One turning vector, and how many steps it has turned
The counts run from 0 to 77.
[127 115  80 148 142 128 190 152 106 128 124] -> 58
[174 156 106 143 112  72 161 137 120 156 167] -> 71
[153 123  92 125 136  78 183 107 104 151 147] -> 65
[167 136 101 151 112  94 155 113 145 155 181] -> 22
[148 127 111 131 106 105 141 153 132 108 191] -> 26
[109 107 112 166 105 112 141 123 157  70 153] -> 37
[176 160 129 130 118 112 187 142 121 146 145] -> 67
[121  99  73 135 125 118 184 141 124 130 163] -> 15
[155 133 130 155 128 105 143 128 144 137 193] -> 28
[130 117  71 135 151 100 180 122 115 137 116] -> 59
[153 128 113 182 171 130 175 121 145 139 116] -> 56
[142 135 128 179 140 133 128 142 155  87 140] -> 40
[114 132  80 135 136 133 178 165 135 132 156] -> 14
[120 149 100 170 148 147 187 166 131 155 124] -> 8
[112 101  88 166 128 100 146 118 140  76 100] -> 48
[164 121 106 130  95  92 148 131 112 105 161] -> 75
[145 139 103 110 109 100 189 144 119 116 170] -> 69
[ 97 112  92 174 119 105 133 128 136  72 110] -> 42
[154 129 118 136  93 119 188 164 107  93 163] -> 74
[107 108  93 155 145 117 181 156 121 132 143] -> 9
[153 110 107 161 114 101 134 115 126 118 197] -> 27
[101 131 128 184 154 131 166 158 146 151 140] -> 2
[156 138 100 180 158 108 159  87 146 129 114] -> 55
[161 149 108 132 132 125 185 161 141 129 151] -> 68
[145 125 131 196 129 104 108 125 160 113 154] -> 39
[155 124  88 152 157  94 171  97 126 154 134] -> 60
[131 137 117 197 151 113 130 140 161 106 126] -> 45
[156 138 129 165 117 128 124 152 151 100 187] -> 29
[114 132 123 191 131 120 157 149 150  88 109] -> 46
[115 131 100 176 154 115 174 121 140 178 123] -> 6
[ 90 103 114 164 153 134 164 160 131 136 103] -> 3
[132 124 113 191 157 136 154 155 140 118 103] -> 51
[142 111 104 180 119  85 111 124 137  96 157] -> 38
[149 142 115 149 141 135 143 173 147 120 191] -> 24
[ 96 109  97 155 150 104 176 109 134 107 116] -> 53
[168 151 109 150 126 125 135 150 140 143 203] -> 23
[132 123 116 205 139 104 137 109 164 108 143] -> 44
[146 152 105 141 134 125 162 158 141 164 179] -> 18
[120 117 114 200 121 102 130 107 135  88 130] -> 43
[153 140 127 186 114 108 125 112 126 106 180] -> 33
[148 130 107 128 146 126 170 180 140 123 170] -> 19
[138 147 105 150 155 145 196 146 127 165 157] -> 13
[188 165 128 144 100  91 144 155 145 127 169] -> 77
[145 124 101 131 125 122 186 155 130 110 175] -> 20
[117 149 123 173 170 128 162 133 168 170 120] -> 7
[156 134 143 189 117 107 119 148 158 110 165] -> 34
[172 167 123 140 103 124 171 160 136 107 164] -> 73
[101 110  96 168 159 112 176 112 122 146 145] -> 5
[116 123 108 181 142 120 156 131 144  81 113] -> 47
[ 85 106  86 171 146 125 167 135 131 123 130] -> 4
[107 118 127 180 171 126 137 134 151 159 128] -> 1
[160 147 118 147  93  86 143 137 120 114 165] -> 76
[121 109 105 192 145 102 152  86 136 118  94] -> 49
[143 149 100 132 137 132 201 151 128 107 119] -> 63
[144 131 127 163 114 131 158 168 135  84 168] -> 30
[ 85 100 107 186 144  95 142 111 148 140 121] -> 0
[149 134  86 130 129  96 181 123 117 116 144] -> 64
[172 127  99 126 111  77 171 122  94 125 170] -> 70
[134 105 105 161 103  96 128 127 138  82 191] -> 32
[121 113  83 159 141 151 174 146 130 100 103] -> 52
